Named turns come first, each shown by rows before and after it. Which turns, in which order, take the first row of each pair that follows to the second? Write the first one first, as in the answered first pair.
z125:
[-14 -18 -23  13 -17  29   3   1   9   3  -8 -17  -7  -3  -3   8   7  -8
   5   4   8 -19  11  21  14   1 -23   2 -19  -9  30  38   4 -13   6 -22
 -21  -9   5]  ->  [ -5 -21 -27  10   4  27  -6 -19  -5  -1 -15  10  20  -5   9   8  -4  -7
  19  -4   4 -10 -20  34  12   3  -3  10  -9   0   0  31  14 -12  14 -29
 -13  22  -9]
[  1  -1 -29  33  15 -15  22   6  -6 -23  -4   0  14  -7 -11  17  16   5
  -7  13   6  -8  22   0   3  15  -3   3 -11  -9  19  28   9  -4   2   9
 -17  -6  14]  ->  [  9  -4 -26  26  28 -20  17  -8 -16 -25 -10  10  30  -4  -5  13  11   3
  -4   7   2   0   5   8  -1  19  14  11  -6  -2  -2  22  14  -2   4   9
 -13  14   9]
[ 11  -5  -4  22  19 -24  10  18   7 -17  -5  -1  -7 -20   2 -21   1   8
 -15  12  -3  10  18  11  21   6   8 -34   3 -31   1 -14  12   0  24  23
  20  21  14]  ->  [ 18  -6  -3   5  34 -23  12   1  -8 -15  -6   3   1 -15   2 -21   1  13
  -8  13  -8  19  -1   6  14   5  22 -24   7 -12 -22 -19  11   4  22  25
  21  28  11]
[-10 -18 -26   3   3  -1  -1  14   8   8 -13  19  10   0  11  11   2   6
   6  15   5 -22  -5   2  16   7   3   4 -17 -24  35  18  -3 -10  -6 -10
  -9   1   0]  ->  [  3  -9 -22 -14  18  -5  -3  -3  -4  16 -15  31  28   0  10  12  -5   2
  14  10  -1 -21 -20   2  10   6  19  12 -11 -12   8   8  -1  -5  -6 -10
  -6  11  -2]
z405:
[-19  23  14  16 -13  40  16  13  21  -9  11   5 -14   1  32 -30 -12  25
 -30 -19   0   2 -24  43  -1   4 -40  -2   0  27  27  -9  -4  10   8 -29
  45  29  16]  ->  [-22  21   9  14 -14  42  16   4  20 -11   7   5  -7  -2  32 -29 -14  25
 -23 -22   4   5 -30  46  -3   9 -37   1  -6  31  22  -6  -4   9   5 -28
  48  33  15]
[-14  -6  13 -35   5   2 -23   4  -1  10   7 -33   4  34 -34  23 -31 -28
   3   6  10 -20   5 -20  -7  -2 -16  44  10  46   3  28 -15  -7 -15  -4
 -24 -15  -1]  ->  [-12  -2  13 -32   1  -4 -17   8   3   9  10 -36   2  35 -34  22 -29 -25
  -2   6  11 -20  16 -20  -6   2 -19  41   9  47   9  28 -17  -7 -13  -1
 -24 -16   0]
[-29  -7  -3 -32 -24  24   2 -15 -18  40  -1 -31  -7  28   5  13   5   0
  11  -4   8  -3 -15 -23   3 -10 -13  20 -23   7  10  17  -2  -3 -24   5
  -2 -38  -5]  ->  [-19  -2   4 -44  -9  18  -7 -24 -27  42  -8 -22   4  35   2  10   1  -2
  16  -9  10   0 -29 -18   0  -9  -1  30 -16  23  -6  13  -1  -2 -27   0
   5 -27  -9]
z293:
[ 10  33  -9  11  15 -41  -4 -20  -8   1   7 -30 -23   2 -44 -33  -5  -5
  -4  13  11  -1  43  23 -19  30   0 -12  -3  15   0 -26   1 -10   3  37
  -5  10  12]  ->  [-12  15 -22  10  -7 -11  -3 -20  -2  19   5 -50 -24   5 -39  -8  -2 -15
   9  12  24 -12  42  16 -12  27 -22  -4 -24   3  29   3  -4 -19  -5  22
 -22 -14  15]
[  4 -15 -25  25 -21  10  14   6   3   9 -17 -16 -14  10  -9   9  20  -9
  -4  12  -9  -9  14   6  20   0 -25 -19 -13 -28  37  10   1  -3   5   0
 -13  -5  -1]  ->  [  2 -17 -18  26 -19  26  -6   0   6   8 -15   0   5  12   5  15   5 -23
   9  -9 -11  -9 -13  17  20   1 -16  -1  -8 -21  28  16   9  -3   8 -31
 -11  12  -8]
[  0   2  -5  22  -7  -5  11   2  -1  -2   3  11 -11 -21   2 -18  11  17
  -5  15  -6   6   4   1   5  -4  10 -30  -6 -23   5 -12  -1   2  13  16
   1  -3   0]  ->  [-11 -10  -8  19 -15   8  10   6   2   7  -1   5 -11 -16   2  -7  14  14
   3  11  -1   0   1   1  10  -7  -4 -24 -17 -23  21   1   0   0   6   8
  -6 -12  -5]
[ -8   0  50  10 -13 -12  -8 -19  21   6  31  -7 -38  15 -20  12  19 -19
 -23  12  -7  26   2 -22 -11 -14 -12 -26  24 -12 -32   1 -24 -13 -16  27
  26   0  -1]  ->  [-24  -7  42  13 -26   2 -12 -21  25  14  28  -8 -41  14 -20  23  18 -27
 -22  12  -2  21  -4 -24  -4 -12 -23 -21  18 -14 -16  14 -28 -16 -21  26
  23 -12  -1]
z98:
[ -9   2  23  -2 -23  11 -13   8  31   2  22   5 -27 -17  12  29   6   9
   6 -26   1   0  -3 -18   5  13  -3   5  28 -11  -6  -5   5  13 -11 -38
  23 -20  18]  ->  [ -7  -5  15   9 -23  14  -8   4  32  -2  18  16 -21 -19  19  28  13  10
  10 -30  -4   3 -14 -11  10  17   3  -1  23 -19  -6   3   9  14  -7 -39
  24 -12  12]
[  7   5   8  21  21  22 -11   5  11 -11  36  -6   1  18  30  15   5  11
  18 -19 -13  24   1   8 -12  -1   4  -4  32   6  20   0  15   9 -16 -31
  30  18   9]  ->  [  8   5   2  19  24  21 -11   9   7 -11  36  -1  -3  13  29  12   7  17
  16 -18  -9  26   0   7  -9   3   4   1  29   6  18  -2  17  12 -15 -30
  29  20   8]
[-19   7   6   8 -37  25   1   6  14  20   2   2 -31  -4  25 -13  19   7
   4 -19   4   6  -6 -11 -10  -7   0 -10  -4 -32   8 -16   3  14  -4  -4
  11 -38   5]  ->  [ -9   4   3  14 -29  20   5   4  11  18  -4   9 -25 -12  29 -19  21  12
   6 -14   0   7  -9   0  -6  -7   9 -26  -4 -36  -1 -19   2  14   2  -1
  19 -37   7]
[ 17  17  46   0  -3   6 -21  25  29   2  40 -42 -11  21 -24  -1 -17 -29
  19  10   0 -18  19   8   2  26 -29  23  -9  20  -3  15   0  -8  12 -32
  23 -12  32]  ->  [  5  -3  22  12 -16  37 -22  15  26  10  29 -34   4  13 -10  12 -15 -39
  33   7   4 -16   0  24  11  26 -30  23 -25   1   7  41   9 -14  15 -49
  17  -9  32]
Pairs:
Each pair is 2 to 3 turns apart.
[ 19   1   5  32  17 -19   4  33   9 -35   4   5  -6 -18 -17  -9   7   2
 -12  15 -16 -18  37  10   8  12   4 -30  15 -19   8  -7   5 -24  16  -6
  -3  14  16]  ->  [  6 -14   3  35   1  18 -17  26  21 -21  -1  13  11 -11   5  15  -3 -18
   2  -5  -5 -26   4  15  10  12  -6 -10  10 -18  21  22   9 -32  12 -44
 -10  15  11] : z293 then z293 then z293
[ 21  26   4 -24   3 -28  -1  10   9  10  41  -4 -16   9  -7  -4  14  21
 -19   1  -8  10  31  -3 -17  11   0 -44  14 -46  21 -14  11  -2  42  12
  53   6   1]  ->  [ 23  28   8 -46   6 -31  -1   1  -1  18  36  -6 -11  12 -14 -11  12  25
 -14   0  -2  16  21 -14 -23  10   8 -33  22 -35   6 -18   7   2  36  20
  54   6  -8] : z125 then z125 then z125
[-15  -2 -12 -18 -11  15  19 -12 -17  33  -9 -20 -14   1   9  -5  18  -5
  15  10   5   6   0 -20   4 -10 -12   3 -20 -14   7   8  -1  15 -22  28
 -13 -30   6]  ->  [ -5 -16 -29   5  -4  17  20 -23 -15  22 -18  16  13 -16  24  -2  14  -6
  19   1   1  13 -23   2  12  -5   7  -9 -19 -30  -3  11  10  14  -1  13
  -6   1  -4] : z98 then z125 then z125
[ -8  -9   3 -11   3  -5   8   2  -2  11   2 -10 -15   9 -12   5   3   2
 -10   3  -1  -5  12 -15  -3  -4 -14   1  -8   6  11  11  -8   0 -15  12
  -2 -18   6]  ->  [  9  -3  13  -4  17  -9  -6  -5  -1  -5   3  12   8   6  -6   3 -13   2
  -5 -13  -7   0 -10  -9  -7   5   7   6  10  20 -17  -2  -4   5  -4  -6
  12  11  -1] : z293 then z293 then z293
[-43 -39 -14 -20 -39  48 -25 -24  27  26   6   0 -13   9   7  35  11 -24
  32 -29  14  -9 -30  -3   2 -26 -50  14 -41 -26  33  62  12  -3   1 -50
  -8 -21   7]  ->  [ 33   0  34 -30  40 -30 -29 -38   3 -34   7  56  18   4  -2 -17 -12   1
  13 -34 -12  19 -48  -1 -24  -8  23  12  13  18 -63 -26  22  20  37 -28
  39  53   2] : z125 then z293 then z98
[ -5 -26 -10  55  -7  18  -3  20  40 -33  10  13  19 -27  -5   7 -10   7
  15 -11  -4  -5   2  44   6  11 -19 -17 -12 -47  11   1  23  16  16 -28
  12  10  31]  ->  [ 17  -2  16  47  18 -16   0  28  35 -51  23  11  12 -22 -20 -18 -14  14
  -7  -5 -11   2  26  31  -5  11 -12 -24   7 -29 -11 -34  14  20  19  -5
  22  13  35] : z293 then z98
[ 17   2  -8  40  -2  -7  22   1   6 -29   2  19 -28 -24  10 -26  13  21
  -9  10 -19  11  13   9  10   6   5 -39  -5 -37   3 -18   7   9  19  19
  11   4   6]  ->  [ 22   0 -16  37   8  -5  14  -8  -1 -29  -8  33  -7 -25  15 -23  11  13
  -5   2 -19  13  -1  19  11  11  16 -31  -2 -32  -8 -18  12   4  20   6
  11  21   3] : z293 then z98 then z125
[ 17  29  -9  -2  -7 -14  12 -12  12 -16   7 -27 -28 -16   3 -40 -12  20
   0  11  16   3  36 -11   5  10 -15 -10   1  -7 -27 -24  19   0  -8  22
 -14   3 -17]  ->  [ -2  10 -18   0 -32  31  -8 -17  19   5   4 -31 -16  -5  22  -9 -20   2
  23  -9  30  -8   5   0   7   9 -34  14 -10 -12  -1  12  19  -6 -15 -20
 -25  -4 -21] : z293 then z293
